Turns, then the turns between two rows, first turn first; the first pair answered:
Timu (before |-> after):
-0.11 -0.99 -1.85 -1.26 -0.31 +1.02 +3.02 +1.96 -0.03 +2.49 -2.07 |-> -0.88 +1.50 -2.99 -0.65 -0.49 +0.19 +2.54 +0.42 -0.87 +2.05 -2.43
+0.41 +0.04 +1.90 -0.49 -0.38 +0.51 -0.20 +2.06 +1.46 +1.80 -0.84 |-> -0.71 +2.85 +0.84 +0.21 -0.35 -0.34 -0.95 +0.56 +0.93 +1.08 -1.50
+1.87 +2.45 -0.66 +0.63 +0.42 -0.44 +2.06 -1.24 +3.30 -1.48 +0.94 |-> +2.62 +1.21 -0.08 +0.48 +0.76 -0.20 +2.30 -0.88 +3.37 -1.49 +1.20
Depok (before |-> after):
+1.55 -2.91 +1.98 -2.25 +3.10 -0.19 +1.25 -2.45 +0.22 -3.65 +0.31 |-> -1.03 -4.69 +3.46 -1.78 +0.66 +0.78 +0.55 +3.24 +0.66 +0.95 -0.82
-1.32 -1.55 -2.25 -0.72 +0.11 -0.69 +1.16 -1.22 -0.39 -1.86 +1.78 |-> -0.22 -2.86 -0.36 -0.60 +0.10 -0.56 +2.00 +0.23 +1.19 -0.71 +2.31
-0.66 +2.57 +0.44 +0.88 -3.35 -1.21 -2.99 +0.98 -4.55 +0.67 -1.30 |-> +3.45 +2.64 +1.37 +1.29 -0.40 -1.94 -1.10 -3.26 -2.76 -2.51 +0.80
Vas (before |-> after):
-1.29 +0.15 +0.17 +0.04 -0.29 +0.58 +0.08 +1.90 +0.32 +1.60 -2.44 |-> -0.33 +0.84 +1.65 +1.10 -0.18 -0.23 +0.83 +0.96 +0.91 +1.77 -1.70
-1.71 +0.22 +0.60 -1.25 -2.17 -1.87 -1.10 -0.77 -3.96 +0.65 -0.04 |-> +2.94 +1.12 +0.98 -0.84 -0.83 -0.63 +2.79 -0.84 +2.27 -1.16 +1.16
+0.10 +2.60 +0.38 +1.96 -1.33 +1.04 +2.63 +1.55 +4.34 +2.20 +0.69 |-> -3.94 +1.53 -1.83 +0.52 -2.34 +1.68 -0.92 +2.64 -0.01 +2.74 -0.98
-0.49 -0.53 -2.02 -1.87 +0.77 +4.16 -2.16 +0.37 -0.63 -3.08 -0.46 |-> +0.44 +1.02 +3.52 +2.09 +0.63 -0.97 -1.48 -2.96 -3.11 -0.50 +0.95
tanu (before |-> after):
-2.27 -2.37 +0.47 -0.46 -1.11 -0.53 -2.92 -0.58 -5.30 +1.94 -0.62 |-> +2.33 -5.96 +0.47 -2.53 +1.53 +1.89 -0.32 -0.09 -1.33 -0.68 +1.26
+1.39 +0.62 +1.62 +2.89 +0.52 -3.01 +0.12 -3.59 -2.75 +0.50 +1.54 |-> +3.31 -0.90 +1.92 +2.09 +1.70 -1.75 +0.80 -3.41 -1.21 -0.88 +2.43
-0.60 -3.70 -0.44 -0.56 +1.05 -1.35 -1.33 -0.07 -2.25 -0.40 +1.63 |-> +1.69 -3.11 -0.81 -0.82 +1.47 +0.21 +1.29 +0.66 +2.04 -1.10 +2.11
Now pairs of rows:
Each pair is 2 to 3 turns apart.
-2.60 -1.10 -0.28 -1.13 -1.32 +0.67 -2.50 +4.79 -3.03 +1.81 -1.86 |-> +1.94 +3.56 -3.21 -1.18 +1.95 +0.47 +0.49 -1.71 +0.51 -4.63 -0.78 -> Depok, tanu, tanu
+1.96 -0.87 +2.35 +0.90 +2.26 -1.85 +0.99 -3.34 -1.55 -1.88 +2.13 |-> -0.81 -0.68 -4.14 -2.42 +0.58 +2.76 -0.37 +0.69 +0.22 -2.94 -0.59 -> tanu, Vas, tanu
-0.86 -1.18 -0.39 -0.40 -1.75 +2.40 +0.43 +4.00 +1.39 +2.97 -0.74 |-> +1.19 +3.90 -2.05 +0.90 +0.20 -0.48 +1.48 -3.06 +1.22 -1.44 +0.11 -> Timu, Depok
+3.14 -0.87 -1.05 -0.20 +3.80 -2.41 +0.70 -3.30 +0.09 -3.58 +1.21 |-> +1.43 -0.06 +1.61 +1.50 -0.40 -1.48 +2.72 +4.10 +3.91 +2.85 -0.35 -> tanu, Depok
-2.66 -2.84 +2.19 -1.02 -1.00 -0.59 -1.40 +2.52 -3.94 +2.30 -0.03 |-> +1.08 -4.10 -0.92 -3.35 +1.88 +2.46 -0.03 +0.93 -0.20 -2.77 +1.09 -> Depok, Depok, Vas
-3.46 +1.64 -2.44 +0.21 -1.67 +0.13 -1.47 +0.75 -0.49 +1.70 -2.73 |-> -1.66 +1.90 -3.19 -0.67 -1.36 +1.74 -0.05 +1.49 +2.39 +0.75 -2.43 -> Vas, Vas
+3.54 +0.60 +2.03 +1.59 +1.22 -2.12 +1.01 -3.00 -1.68 -1.23 +1.62 |-> +0.81 -0.15 +1.32 +1.26 +0.58 -2.44 -1.43 -2.64 -4.82 -0.96 +0.75 -> Vas, Vas
+1.52 -3.92 +1.38 -1.24 +1.82 -0.50 +0.13 -3.05 -1.53 -2.67 -0.53 |-> -2.86 +0.90 -3.55 -1.48 -1.32 +1.07 -0.76 -0.38 -0.19 -1.55 -4.01 -> tanu, Depok, Depok
-1.99 +1.14 -1.48 +0.00 -1.54 +0.21 -1.02 +1.05 -0.44 +0.40 -1.39 |-> +1.98 -1.03 -0.54 -0.68 +0.99 +0.33 +0.71 -1.12 +1.27 -2.04 +0.70 -> Depok, Timu
+1.45 -2.90 -0.86 -2.92 +1.40 +2.01 +0.56 -0.18 +0.54 -3.16 -0.67 |-> +1.49 +3.28 +0.08 +0.39 +0.50 -0.79 +2.38 -2.70 +1.78 -2.36 -0.96 -> tanu, tanu, Depok
-2.20 +2.83 +0.25 +3.08 -2.96 +0.57 +0.46 +2.74 -0.06 +3.89 -1.27 |-> -2.35 +2.43 -0.84 +2.21 -2.98 +1.66 +0.16 +3.18 +0.36 +3.26 -1.64 -> Vas, Vas
-1.41 +3.73 -1.72 +1.41 -1.32 +0.27 +1.03 -0.79 +1.64 +0.32 -1.64 |-> +1.04 +2.97 -0.22 +1.94 +0.07 -0.39 +2.18 -2.53 +1.95 -0.44 -0.29 -> Vas, Depok
+0.62 +0.64 +2.55 -0.41 -0.11 -4.43 -0.91 -1.16 -1.18 +0.67 +0.58 |-> +2.92 +0.35 +2.21 -1.20 +0.56 -3.10 +0.97 -0.67 +2.10 -0.08 +0.94 -> tanu, tanu
-0.63 -1.76 +0.18 +3.33 +0.07 -3.44 -2.38 +0.92 -1.85 +2.27 -0.71 |-> +1.14 -2.94 -1.86 +1.53 +2.10 -2.47 -2.57 -1.35 -1.93 -1.55 +0.12 -> tanu, Depok, Depok
+0.70 -1.03 -0.54 -0.44 +3.59 -0.27 +0.78 -3.02 +0.58 -3.94 -0.14 |-> -4.36 -1.59 -1.76 -0.92 +0.18 +0.49 -1.73 +2.59 -1.33 +0.28 -2.76 -> Depok, Depok
-1.27 +4.72 -0.98 +1.47 -1.66 +0.40 +2.16 +0.68 +2.45 +0.94 -1.16 |-> -3.17 +3.04 +0.81 +1.99 -1.38 -1.86 -0.75 -0.85 -2.75 +1.88 -0.85 -> Depok, Depok, tanu
+0.89 +4.15 -3.57 +0.04 +1.34 -0.09 +1.85 -4.84 +0.46 -3.77 -0.69 |-> -3.97 -2.37 -2.55 -1.97 -1.57 +2.44 -1.85 +3.95 -1.95 +1.81 -2.15 -> Depok, Vas
-0.88 +0.84 -0.06 +0.95 -1.63 +0.40 +0.25 +3.60 +2.15 +0.48 -0.75 |-> +1.88 -0.71 +1.15 +0.90 +1.55 -1.22 +0.77 -1.55 +1.05 -2.88 +1.43 -> Depok, tanu, Depok
-3.14 +2.15 -0.08 +0.72 -1.38 -1.49 +0.57 +0.36 +2.13 +2.01 -0.21 |-> -4.13 +0.05 -0.10 +0.08 -0.77 -1.94 -1.76 -0.18 -1.01 +1.95 -0.12 -> Vas, tanu
+0.08 -2.75 -2.75 -2.57 +2.45 +2.15 -0.67 -0.35 -0.44 -3.51 +1.39 |-> -0.88 -1.67 -2.29 -2.17 -0.26 +3.12 +0.41 +3.75 +2.49 -0.14 -0.09 -> Depok, Depok, tanu
+2.25 +1.87 +0.05 +1.62 +0.99 +0.25 -0.40 -2.33 +2.79 -0.17 -0.44 |-> -0.56 +0.65 +1.48 +1.81 -1.36 -0.04 -2.26 +0.98 +0.29 +3.11 -1.16 -> Depok, tanu
+2.22 -5.45 +2.12 -0.42 +0.52 +2.62 +0.21 +3.55 +1.13 +0.61 +0.90 |-> +2.78 -4.94 +3.72 +0.60 +0.63 +1.16 +0.55 +2.49 +1.34 +1.20 +1.20 -> Vas, Vas
+1.93 +2.63 +2.03 +1.05 -0.35 +3.00 +3.13 +2.80 +1.63 +2.07 +0.93 |-> -0.83 -0.07 +3.26 +1.10 -0.10 +1.15 -0.85 +1.39 -5.13 +2.73 +0.93 -> tanu, tanu
+3.39 +2.08 +0.37 +0.90 +2.75 -1.33 +1.06 -5.35 +0.56 -3.91 +2.22 |-> -5.30 +2.49 -1.90 -0.01 -2.65 +0.12 -3.64 +2.00 -3.14 +1.83 -1.82 -> Depok, Depok
-0.17 -5.54 -1.07 -1.95 +1.08 +4.06 +1.40 +1.53 -2.10 -0.31 +0.51 |-> -3.90 +2.47 +0.55 +2.57 -2.35 -0.31 +1.14 +0.25 -3.59 +3.43 -1.25 -> tanu, Timu, Vas
-0.08 -2.19 +0.01 -0.27 -0.37 +0.47 -0.21 +1.85 -2.41 +2.13 +0.70 |-> +0.25 -2.18 -1.12 -0.88 -0.19 +1.24 +0.09 +2.53 -1.00 +1.50 +0.44 -> Vas, Vas
-1.49 +2.07 -2.04 -0.82 -0.87 +1.76 -0.13 +1.83 +1.25 +0.62 -1.98 |-> -0.22 +2.68 -2.12 -0.84 -0.27 +1.69 +0.94 +0.10 +2.28 -1.08 -1.40 -> Vas, Depok, Vas
-1.88 +3.49 -3.45 -1.82 -1.18 +1.13 -1.01 -0.06 +0.13 -0.68 -3.34 |-> +3.67 +0.28 +0.12 -1.49 +1.43 +1.29 +2.56 -0.75 +3.87 -1.71 -0.23 -> Depok, Timu
+2.06 -6.91 -0.33 +0.08 +0.33 -1.85 -2.95 -1.40 -3.31 -0.13 +3.36 |-> +5.37 -6.44 +0.66 +0.54 +0.79 -1.04 +0.29 -0.60 +1.70 -0.03 +4.21 -> Depok, Vas
+1.26 -2.26 -2.45 -2.61 +1.89 +1.88 -0.40 -1.03 -0.89 -2.39 -0.11 |-> +1.49 +1.19 -1.14 -1.26 -0.79 +1.85 +2.37 +2.09 +3.47 +0.67 -1.12 -> Depok, tanu
+0.33 -1.33 +1.28 -0.76 -1.17 +1.04 +0.72 +5.02 +3.15 +3.68 +0.57 |-> +0.70 -5.32 +1.14 -2.32 +1.94 +0.16 -2.38 +0.95 -2.69 +0.33 +2.10 -> Timu, tanu, tanu
+1.87 -0.33 +1.40 +2.06 +2.32 +0.08 +1.07 -2.43 -0.46 -1.82 +2.16 |-> -1.73 -0.35 +2.23 +2.49 -0.84 -0.27 -0.05 +1.92 -1.43 +3.00 +0.08 -> tanu, Depok, tanu
